Rotation paths and how fast each direction turns (degrees a step)
Each turn is a multiple of 5 degrees from 10 to 175, or 0.
Each row of a path follows its step; steps can be skipped.
path 1
step 0: [-17  20 -32 -34 -11   3  32  15 -40  19 -21  -3 -15 -19  25 -29  13   9
  -4  -7   4  31 -41  26 -19  -3 -22 -26   1   7  20  -2]
step 1: [ -9 -20  16  -5  15  -8  19   7 -21  -3   9 -11 -23 -17   8 -39  13 -30
  -8 -29 -32  -5 -60  21  -9   0 -22 -25  22  19  -3 -25]
step 2: [-12 -25   7 -20 -42  -7  -1 -18  -9  13 -19  19 -44 -19 -22 -22  24  -9
  -7  -7  -9 -31 -43 -21   7 -15  -7 -39   5  26  11 -16]
step 3: [ 11  40  14  -3  -1 -15  23  -8  11  15  -2  12 -45 -11 -13 -11   5   1
 -12 -17 -39 -52 -22  -2  23 -37 -16 -14  -4  17   5  26]
step 4: [-17  30  -6 -11  34   5  -4  13  11  -7 -10  23 -37 -54  -7  -9 -19  31
   8  20  -3 -19 -17  -5  15 -28   3 -49  -8  12  12  18]
step 5: [-34  44   4  -1  20 -24 -14  12 -34 -33 -12  12 -12  -1  28 -22 -16  36
 -14  -9 -11 -11 -28 -11 -21  -2 -26 -29  -9  16  -2  30]
step 6: [-23  -9 -14  17  10 -25  -1  12 -20 -28   7   1   6   6  -3 -13 -15  13
 -35 -19 -32  19 -21 -10   1  -7  -9 -76  14  -1  33   0]
step 7: [-23  -4   9 -12 -34 -22  18 -11 -36   7   5  23 -16  -1  21 -27   5   4
 -58   5 -27  23 -15  -1  21 -20 -13 -33 -21 -31   2  -6]
step 8: [ 13  -9  34  -5   9 -36  27  -5  -9  -6  23 -28 -38 -23   6 -20   3 -19
 -36  -8   9  15  -6   1  28 -52 -11 -37  -8   2 -16  -2]
step 9: [ 13  18 -11 -24 -29 -13   5   7 -36  20 -24 -20 -30 -43   3  -8  22   9
  -4   2  23  16 -15  -2   6 -41   8 -42  -4  23 -19  27]
step 10: [ 22  42  -6  -7  26 -17  21   7 -27   5 -17 -24  -3 -37  -3 -28  22 -11
   6 -10 -33   5 -41   6 -12 -12 -20 -22  32   4 -14  28]
[ -9 -20  -4  10 -10   7   3  -5  -6  -1   2  -3  -2  10   4  -9  -4   2
  -1   8 -13  -5   1  -2  -3  -2 -10   0  17  -5  -2  -5] -> 70
[-10   4  -5  12   5   1 -15  -1  10  -4  -4   5   5  -2  -1   1  -5  14
 -12  -2 -10  -5   3  -4   8  -6  -6   4 -12  12   1  -9] -> 35
[  6  -5  -1   4   4  -4 -12   1 -19  -2  -4   7   4  -5  -6  11   6  -1
  -1 -11 -10  -2  -2  -9 -14   7   8  -4   6   4 -12  -5] -> 85
[  5  -5 -12  -5  -5   2   3   2   6  10  -4 -15   9 -12  -5 -12  13  -7
  -3  -5   2   1  -4   4  -6  -6  -8   6  -5   6 -12 -11] -> 40
[ -7 -10  21  -5  11  -4  -8   0   2  -9   0   3  -5 -10   5  -9  -3  -2
   3   9  10  -1  -5  -6  -5   3  -6   7  -5  -6 -12  -8] -> 110
[ -4  -7  13   4  -4  10   4  -5   1   0  -9   0  -8   2   6   7   6 -19
 -19  -4   1   3   4   9   3   7   2  -6  -5  10   4  -6] -> 60
[ -5   2  -5   0   0  -9  -6  -3  11   4   1  -1  13   3  12  -7  -4   0
  -5   1   1   8 -19   2  -1  21   5  -4  12   6   1   1] -> 70
